One vector is turned by the same rotation once a step. Each row is the vector after some number of steps, and that number follows the row.
The counts run from 0 to 945.
[137 142 101 141 123 171 117 115 109 119  88  79 107 163 146 140 131 133
 186  89 126 105 133 120 127 102 111 153 161 136 131 133 109  92 168 124
 185 152  87 122 109  99 128 106  84 177 121 154 104 128 127 127 136 139
 101  95 180 127 109 132 183 116 151 149 120  83 153]
932
[119 151 147 166 155 163  96 123 149 147 116  97 116 161 133 152 145 129
 158 133 123 141 162 135 105 130 117 178 172 114 146 110  53  95 182 115
 156 146  73 118 119  88 117  88  92 151 143 162 114 142 114 114 113 143
 107 122 153 128 121 124 166 106 140 131 130  68 171]
264
[138 120 135 170  93 128  85 118 129  83 123 119 151 131 128 137 123 127
 142  98 146 132  88 104 168  88 145 133 168 142 156 156 106  90 121 136
 156 144 105  76 123  97 126 139  81 136 173 148 112 134 111  89 114 137
 133  90 169 163 108 161 159 112 155 119 159  72 102]
924
[168 189 110 145 134 158 124 144  86 139 139 114 122 179 162 162 146 115
 154 115 144 133 124 117 153  99 103 192 171 145 125 129  91 105 162 152
 135 149  86  84  98 130 108 123  87 141 140 144 131 141 161 110 132 114
 126  90 135 117 130 111 127 138 110 134 125  88 142]
278
[164 191 131 121 102 127 129 113  94 129 126 114 110 143 131 182 135 127
 153  98 137 142 113 110 172 109 107 191 168 118 117 121 101 129 115 174
 151 149  95 107  98 119 112 120  89 143 171 158 107 104 139  82 140 145
 120  92 172 131  93 129 170 135 141 143 118  82 141]
399
[151 137 107 150 130 172 139 171 125 130 124 108 134 176 145 131 171 143
 179 105 108 110 120 122 141 105 101 150 183  97 113 125  91 114 162 124
 126 173  75 107 114  99 149 117 125 153 132 172 113 134 174 107 110 123
  90  93 131 113 134 111 151 120 127 142 120  46 125]
157
[122 137 167 166 129 142 114 140 133 130 157 109 141 141 116 156 145 115
 138 143 128 111 146  99 166 135 108 146 196  91 156 123  88 115 127 136
 138 156  69  71 111  80 143 101 119 115 181 171 127  92 139  89 153 128
  97 109 156 126  81 129 178 114 134 122 143  82 159]
323
[144 126 123 148 100 143 101 143 153 156 132 152 163 148 147 150 163  95
 171  93 152 130 106 120 150 131  98 175 207 133 146 125 111  98 124 131
 171 142  67  98 106 123 108 141 104 119 191 124 108 132 184 110 117 139
 109  92 173 120 102 135 166 131 125 140 145  91 100]
235
[155 177 109 152  93 131 127 113 110 143 146 107 147 162 152 123 139 151
 148 107 159 104 103  96 154 123 118 170 175 154 143 169 116 138 160 174
 144 158  57 115 121  98 147 112  79 137 173 164 122 105 153 131 149 134
 119  59 127 123  98 139 139 110 139 139 147  98 113]
912
[128 149 121 151 171 156 113 130 123 144 111 115 157 162 141 112 138 135
 161 111 120 134 125 122 145  79 113 129 177 101 134 147 107 109 163 126
 122 160 101  71 119 100 130 115  75 159 110 184 108 160 124  93  91 111
  90  88 139 126 135 114 149 100 165 120 136  82 110]
208
[142 146  97 176 129 139  94 122 124 111 141  99 133 177 138 116 119 132
 183 110 115 122 153  89 146 118 134 132 151 143 156 131  85 143 174 148
 131 140  63 105 136 102 132 121  96 127 151 188 133 103 155 150 112 152
 134  62 127 127  99 165 151 101 162 123 165  81 121]
245
[149 142 125 160 154 147 128 137  99 130 135 101 135 184 129 141 162 135
 144 133 106 108 109 106 155 105 119 155 179  96 157 148 103  78 130 134
 135 149  78  84 116  91 158 110  80 141 131 153 155 159 135 105 108 123
 102  50 145 123 139 132 135  81 161 150 142  91 132]
825
[146 187 124 148 106 133 127 112 107 113 116 129  85 154 139 147 142 148
 134 106 149 127 127  87 150  99 134 169 146 140 136 137  79 119 158 159
 140 150  75 121 122  85 110 116  71 166 135 158 116 139 124 124 136 188
 120  74 135 143 117 117 143 131 146 120 140  69 108]
578
[133 146 155 129 153 152  98 119 104 145 116 127 149 121 159 106 154 125
 135 135 174 145 160 130 175 105 103 135 190 113 151 160  84 103 175 153
 155 148 100  84  92 140 111 103  68 155 167 162 113 120 122  95 143 112
  89 110 182 139  97 109 155 152 113 111 130  90 143]
43
[137 114 159 153 139 143 120 126 112 139 123 114 173 160 131 128 161 109
 149 138 137 122 138  93 201 111 108 146 170  87 155 162 123 106 134 143
 163 164 120  68  94 114 144 107  80 130 166 153 115 147 129  84 131  98
 126 101 138 143  95 119 172 109 164 112 145  97 116]
149
[128 173 140 158 134 129 112 115 156 147 136  95 159 154 139 126 165 154
 149 130 143 160 153 120 155  97 128 159 161 133 113 144  98 145 184 158
 135 148  75 128 119  96 120 104  96 125 162 175 100 135 139  86 111 154
 120  99 120 129  99 122 167 102 138 138 141  57 145]
562
[135 197 142 173 139 160 112 130 161 144 145 123 129 174 126 159 154 133
 154 116 114 144 131 133 133 138 123 169 168 130 108 104  83 123 139 123
 137 163  78 100 127  65 120 108 108 146 152 179  95 140 137  80 121 145
  86 112 137 131 108 108 155 108 155 114 134  69 137]
900
[147 164 112 151 181 160  81 119 123 134 124 120 114 193 142 146 149 100
 164 107 117 140 162 132 154 120 102 152 173 112 119 115  71 128 136 124
 122 138 109  92 115 133 119 116 104 147 162 189 117 140 152 105 125 101
  93  98 156 126 107 130 168 106 155 140 123  87 173]
721
[162 121 164 173 123 160  95 145 118 116 143 126 154 145 128 130 153  93
 163 160 131 119 149 104 155 131 110 167 158 107 160 131  84  79 131 168
 163 154 122  97  96 122 155  87  77 130 164 165 137 132 114 102 130 111
 118 114 166 158 113 126 147 126 132  87 129  78 122]
942
[140 129 110 146 114 113 126 129 119 131 133  87 116 166 153 108 148 148
 156 128 108 123 125  80 173  99 109 128 166 118 156 141 139 133 132 157
 154 154  59  98 142  87 136 109 118 161 157 165 126 134 151 139 135 160
 122  65 142 118 103 141 186 111 163 137 145  64 108]
472
[129 158 139 148 126 117 101 126 122 142 135 145 151 112 112 130 143 100
 156 129 134 139 146  93 157 101 117 149 193 154 172 131  95 121 144 173
 145 121  54  86 117 128  87 131  65 115 176 150 114 118 159 110 120 155
 105  86 174 128 107 142 160 146 120 109 140 103  97]
184
[164 184 127 131  84 131 109 110 115 126 139 119 102 138 142 149 117 133
 133  91 153 136 101 103 153 116 124 184 177 143 132 136  92 116 132 186
 135 161  79 106 100 107 134 109  85 147 178 154 120 105 131  88 138 142
 112  90 161 143  98 133 153 125 125 135 125  79 162]
398
[135 151 154 151 144 153  86 127 124 133 122 155 172 123 186 141 146 127
 135 132 166 168 119 141 171 106  93 166 184 163 145 149  97 102 150 114
 185 134 102  86 105 145  89 140  93 132 179 133 119 136 145 104 142 126
 111 111 178 136 117 121 137 153 129 122 151  92  91]
906
[131 151 122 159 109 158 105  94 112 149 130 136 124 170 128 170 133  99
 165 109 117 106 133  97 135 112 123 191 172 140 147 138 103 107 139 144
 156 124  83 124 106 118 112 113  45 105 156 155 116 127 172 114 108 149
 118  67 160 134 100 139 156  85 156 127 140 118 104]
187
[193 145 112 149 107 157 125 133  97 136 128 110 134 178 170 145 125 144
 186 114 132 126 119 112 146 109  94 196 143 127  94 114  95 142 158 159
 145 166 116 127 120 112 129 115 102 149 155 178 119 118 162 133 111 145
 135  94 125 123 111 120 142 124 133 124 123  51 109]
792
[116 134 138 143 132 145 123 113 109 121  93 120 108 153 134 128 148 115
 127  90 160 131 124  95 159  84 133 142 183 100 181 171  89  95 180 138
 133 144  74  78 110  82 119 120  64 159 134 145 132 156 119 104 109 134
 124  73 141 136 114 118 165 105 146 146 152  95 116]
876
[139 155 156 176 126 162 104 157 126 109 113  76 131 169 135 115 149 136
 138 121 142 131 163 116 163 136 120 116 152 129 146 160  80 106 166 138
 162 162  88 104 115  74 126 102 112 166 172 179 100 126 117 116 157 117
 110 124 165 141 103 129 138 149 115 119 136  78 153]
319
[151 158 130 153 125 141 104 134 122 123 133 132 134 128 163 132 120  91
 166 117 141 162 115 101 146 117 132 150 177 138 156 129 115  70 113 111
 168 162  97  68 123 112 119 138  52 166 147 125 119 143 122 104 141 144
 105 106 205 171 114 127 153 136 160  91 126  95 123]
130
[148 165 111 172 127 139  87 138 122 126 134  80 159 172 127 129 117 116
 213 119  96 151 161  98 149 115 137 142 148 143 142 118 114 126 150 147
 156 131  77  98 126 109 109 132 101 129 147 171 115 122 150 128  93 132
 135  80 143 122 100 174 172 108 144 125 169  79 132]
246
[143 146 140 173 137 181 119 109 108 123 111  78 118 205 130 148 124 139
 169 147  97 106 160 106 157 107 130 143 131 147 130 152 104 111 148 132
 174 140  96 120 124  97 128 101  71 148 139 176 121 131 140 121 140 125
 108  78 165 142 101 151 147  92 175 117 126  98 128]
367
[165 106 164 150 137 149  94 136 131 134 122 137 168 132 172 128 143 158
 153 128 152 156 125 139 178 118  80 155 161 104 119 129  90 135 145 131
 185 164 129 106 110 125 109 115 131 146 186 170  95 125 139 113 127 127
 116 132 159 129 100 115 160 158 133 126 133  45 105]
392
[158 134 149 141 115 137 111 112 125 171 124 116 145 162 160 112 137 159
 130 141 153 153 114 110 172  83  98 175 166 135 141 161 101 141 168 173
 128 155  74 104 111 118 107 107  90 135 168 159 126 154 151 111  93 135
 130  89 117 125 122 119 138 108 110 139 120  59 119]
789
[133 152 139 174 129 164 112 120 128 130 120  79 122 189 137 121 143 115
 156 158 119 118 176  93 148 109 128 160 138 154 148 156 114  94 164 146
 168 145  86 118 118 105 125  91  57 148 154 155 110 149 132 122 142 142
 132  85 153 154 103 141 159 101 158  97 118  94 143]
366
[143 122 118 165 167 144  99 159 137 117 100 104 161 145 165 122 150 146
 175 133 120 143 124 129 142 126 108 122 175 105 159 127  89  79 148  91
 188 144 102  93 120 104 135 115 103 185 130 150 112 154 117 125 117 144
 111  91 184 130 140 130 160 125 168 145 158  66 119]
707
[165 138 137 139 122 164 122 103  95 117 114 118 115 155 151 132 124 137
 119 107 158 107 121 112 183  89  88 162 161 117 114 158  97 123 158 162
 150 169 138  94  93 106 131  85  93 164 159 185 109 129 106 108 157 109
 107 116 149 156  86 105 165 140 147 102 111  79 137]
893
[133 160 154 133 109 146 131 126  96 157  94 113 133 131 112 153 124 121
 172 117 122 106 145 102 146 121 103 164 183  99 159 133 116  77 142 147
 178 145  81  86  83 101 114 105  73 143 139 142 104 108 135 108 127 128
 102 113 207 114  96 136 164 153 128 126 139 120 131]
537
[136 107 146 151 129 162 103 146  98 127 145 109 165 120 143 115 148 150
 137 148 137 139 112 130 163  69 119 134 177 133 150 162  89  85 160 171
 144 142  90  85 101 128 126 117  81 111 165 163 140 124 142  76  90 112
 104  94 172 123 141 128 137 136 112 128 123  68 106]
608
[129 142 146 170 122 156 113  98 121 140 136 143 166 125 168 155 107 121
 169 130 157 111 121 110 158 136 110 159 167 126 144 145 130 117 151  97
 183 155  96  87 121 107 124 132  84 127 147 143 114 102 137 124 148 131
 122  95 146 138  62 136 165 109 183  97 167 105  94]
465
[157 159 129 176 115 148 104 139 135 114 154 128 136 135 148 163 123 105
 180 131 118 125 140  96 133 142 114 172 162 113 144  90  95 109 120 113
 172 153  90  94 132  88 122 119 105 144 148 148 118 113 119 124 151 175
 123 116 162 152  86 136 183 122 170  88 153  77 118]
127
[138 158 109 156 132 157 114 130 107 137 121 119 122 166 123 148 120  96
 198 126 104 127 138  83 128  76 128 184 160 118 152 118  91  93 163 158
 131 124  70  93 109 106  99 117  62 133 112 158 133 154 140 117  76 153
 131  79 131 122 120 130 159 106 151 107 146  85 107]
702
[165 202 127 158 146 152 101 131 101 153 147  98 161 191 150 165 142 128
 159 146 121 147 138 115 156 118 105 209 152 138 122 119 100 113 131 161
 153 142 103  79 107 125 123 106 102 125 156 169 126 145 147 103 118 108
 127 101 137 127 123 128 130 109 137 123 133  89 158]
50
[157 201 144 134 110 131 139 127  90 163 116  85 139 177 146 148 144 122
 182 120 141 147 152  98 176 112 120 173 153 136 134 135 123 125 153 160
 165 147  72 100 103 113  95 128  75 141 147 147 106 115 156 117 130 143
 142  78 148 107 103 137 153 130 115 152 145  94 125]
914
[162 175 132 141 126 121  91 145 130 131 130 135 140 122 160 130 124 120
 176  89 163 185 120 113 143 129 128 149 182 111 143 105  68 118 146 109
 128 163  82  84 131 110 101 143 100 158 158 144 120 115 135 101 111 149
 117 105 165 142 111 130 147 149 129 141 148  62 147]
797
